128 stands for zero in the data rows.
Some points, each followed by its number:
[150, 142, 126, 158, 117, 184, 139, 86, 110, 100, 84, 198, 112, 132, 185, 178, 115, 94, 102, 111, 106, 127, 104, 113, 135, 135, 153, 85, 150, 141, 127, 106, 147, 136, 160, 107, 119, 95, 135, 147, 148, 107, 138, 115, 209, 172] 0
[80, 137, 124, 94, 111, 144, 124, 192, 126, 52, 132, 159, 128, 148, 107, 114, 136, 114, 114, 131, 132, 114, 104, 126, 38, 167, 195, 140, 117, 124, 158, 122, 153, 91, 126, 128, 87, 100, 155, 145, 100, 115, 163, 100, 103, 152] 1
[93, 142, 151, 103, 158, 77, 129, 170, 128, 191, 118, 150, 105, 131, 107, 172, 180, 157, 167, 167, 108, 98, 106, 127, 240, 92, 69, 106, 152, 132, 173, 129, 85, 128, 80, 160, 128, 126, 77, 138, 168, 137, 121, 146, 133, 78] 2
[113, 112, 69, 118, 122, 92, 143, 139, 113, 175, 71, 70, 117, 133, 82, 122, 158, 164, 182, 170, 81, 107, 94, 176, 109, 94, 113, 175, 102, 109, 121, 122, 115, 129, 91, 117, 143, 138, 83, 120, 154, 128, 140, 119, 111, 109] 3
[66, 113, 75, 116, 156, 98, 109, 148, 78, 186, 99, 135, 129, 110, 114, 67, 196, 145, 170, 129, 136, 73, 156, 165, 91, 135, 100, 162, 124, 112, 118, 149, 86, 138, 112, 188, 112, 135, 70, 160, 176, 117, 85, 88, 58, 152] 4
[73, 106, 129, 132, 161, 179, 127, 78, 105, 157, 169, 147, 136, 192, 145, 59, 106, 105, 124, 115, 170, 110, 126, 81, 102, 207, 227, 136, 104, 105, 124, 137, 213, 85, 169, 158, 117, 119, 116, 122, 121, 120, 127, 85, 122, 164] 5
[156, 96, 168, 145, 128, 220, 145, 90, 188, 83, 126, 168, 129, 142, 193, 124, 84, 85, 147, 58, 114, 156, 110, 120, 128, 121, 192, 114, 127, 71, 71, 98, 167, 106, 228, 111, 109, 64, 158, 137, 88, 145, 124, 100, 165, 124] 6
[111, 142, 144, 125, 128, 161, 148, 106, 124, 92, 125, 160, 140, 140, 156, 134, 109, 146, 119, 83, 135, 125, 102, 127, 100, 142, 148, 107, 141, 121, 115, 100, 172, 116, 171, 139, 143, 117, 145, 106, 114, 141, 170, 141, 124, 169] 7
[143, 94, 170, 158, 127, 82, 66, 142, 123, 76, 168, 87, 96, 123, 143, 125, 158, 165, 129, 164, 149, 151, 143, 158, 184, 74, 92, 141, 157, 163, 140, 127, 92, 153, 104, 149, 105, 185, 86, 111, 171, 112, 159, 163, 107, 134] 8
[129, 147, 75, 153, 140, 140, 126, 111, 91, 142, 173, 188, 164, 158, 97, 115, 130, 114, 138, 138, 82, 96, 139, 112, 99, 202, 147, 64, 60, 122, 149, 169, 135, 125, 119, 167, 143, 100, 156, 163, 145, 160, 84, 104, 65, 137] 9
Which point above is nearest to each new point, looking only along the 2 directions in which the numbered points spread most? Its number follows each.
[153, 139, 119, 141, 123, 150, 150, 110, 142, 130, 124, 133, 151, 109, 179, 114, 104, 114, 102, 131, 115, 140, 111, 159, 151, 150, 174, 122, 111, 126, 107, 140, 162, 144, 114, 132, 115, 95, 118, 115, 75, 147, 163, 125, 112, 172] 7
[96, 154, 105, 151, 156, 144, 157, 117, 126, 99, 101, 138, 126, 168, 152, 139, 117, 59, 152, 140, 147, 83, 128, 71, 141, 158, 183, 106, 95, 101, 158, 125, 181, 84, 150, 150, 135, 117, 103, 154, 102, 121, 120, 68, 131, 111] 1
[175, 156, 78, 91, 157, 119, 140, 111, 197, 141, 145, 112, 141, 115, 90, 136, 171, 152, 157, 136, 106, 109, 158, 117, 112, 95, 128, 164, 114, 100, 91, 100, 114, 130, 60, 161, 120, 125, 144, 178, 168, 123, 108, 103, 108, 163] 3
[122, 108, 177, 160, 97, 120, 132, 138, 129, 60, 97, 90, 141, 141, 160, 151, 88, 98, 76, 102, 158, 201, 99, 183, 114, 67, 121, 137, 140, 162, 88, 84, 150, 187, 157, 131, 120, 155, 123, 21, 77, 131, 166, 178, 151, 124] 0
[195, 99, 188, 163, 82, 139, 92, 130, 167, 93, 134, 94, 128, 127, 146, 211, 102, 133, 89, 104, 194, 189, 79, 189, 137, 92, 60, 162, 191, 166, 113, 68, 126, 156, 192, 96, 126, 120, 159, 56, 145, 128, 120, 195, 182, 79] 0
[151, 152, 105, 151, 119, 124, 97, 110, 139, 144, 120, 81, 108, 108, 146, 165, 188, 142, 127, 152, 151, 94, 187, 109, 145, 110, 77, 155, 120, 175, 169, 172, 99, 106, 126, 91, 147, 165, 127, 139, 163, 114, 101, 157, 182, 79] 8
[96, 121, 134, 106, 169, 89, 117, 79, 94, 113, 147, 173, 152, 128, 121, 132, 148, 122, 111, 137, 139, 127, 158, 101, 94, 152, 152, 130, 48, 93, 129, 141, 158, 110, 102, 119, 133, 95, 181, 162, 108, 158, 121, 98, 132, 130] 1
[113, 120, 183, 125, 137, 149, 133, 113, 155, 148, 121, 147, 97, 136, 172, 176, 83, 106, 100, 129, 135, 138, 102, 135, 154, 140, 141, 127, 182, 134, 162, 93, 151, 85, 149, 106, 150, 114, 187, 92, 114, 167, 167, 126, 130, 103] 0
[146, 146, 125, 153, 134, 222, 163, 64, 134, 72, 121, 150, 199, 137, 175, 69, 109, 78, 87, 147, 100, 179, 80, 20, 33, 135, 202, 114, 103, 126, 152, 108, 162, 66, 151, 122, 99, 97, 150, 147, 69, 102, 157, 110, 158, 173] 6
[128, 157, 118, 138, 113, 105, 168, 94, 140, 149, 123, 179, 150, 108, 85, 111, 117, 121, 116, 98, 120, 137, 171, 130, 116, 112, 132, 161, 106, 143, 77, 141, 101, 120, 119, 100, 124, 127, 162, 136, 93, 118, 107, 101, 118, 123] 1
[145, 166, 110, 137, 94, 124, 143, 125, 176, 126, 127, 129, 130, 115, 122, 115, 169, 170, 151, 133, 150, 149, 108, 136, 102, 140, 133, 146, 103, 146, 157, 155, 139, 146, 167, 126, 102, 128, 116, 110, 161, 116, 109, 76, 115, 137] 1
[154, 134, 222, 142, 138, 130, 82, 180, 131, 166, 128, 98, 137, 151, 144, 105, 146, 152, 125, 143, 159, 134, 137, 160, 201, 96, 91, 184, 181, 131, 123, 110, 182, 149, 170, 89, 104, 153, 136, 104, 131, 126, 134, 114, 138, 104] 8
[136, 170, 105, 152, 78, 106, 110, 157, 147, 152, 141, 107, 130, 105, 136, 160, 113, 162, 135, 111, 151, 157, 120, 136, 120, 89, 66, 158, 141, 160, 109, 122, 87, 136, 106, 81, 141, 108, 65, 94, 146, 129, 133, 72, 91, 65] 8
[77, 145, 17, 142, 198, 106, 198, 132, 89, 143, 190, 167, 137, 138, 62, 49, 174, 115, 110, 164, 74, 67, 139, 112, 139, 151, 100, 114, 59, 145, 140, 150, 129, 117, 48, 181, 106, 113, 114, 215, 128, 63, 119, 94, 67, 157] 4
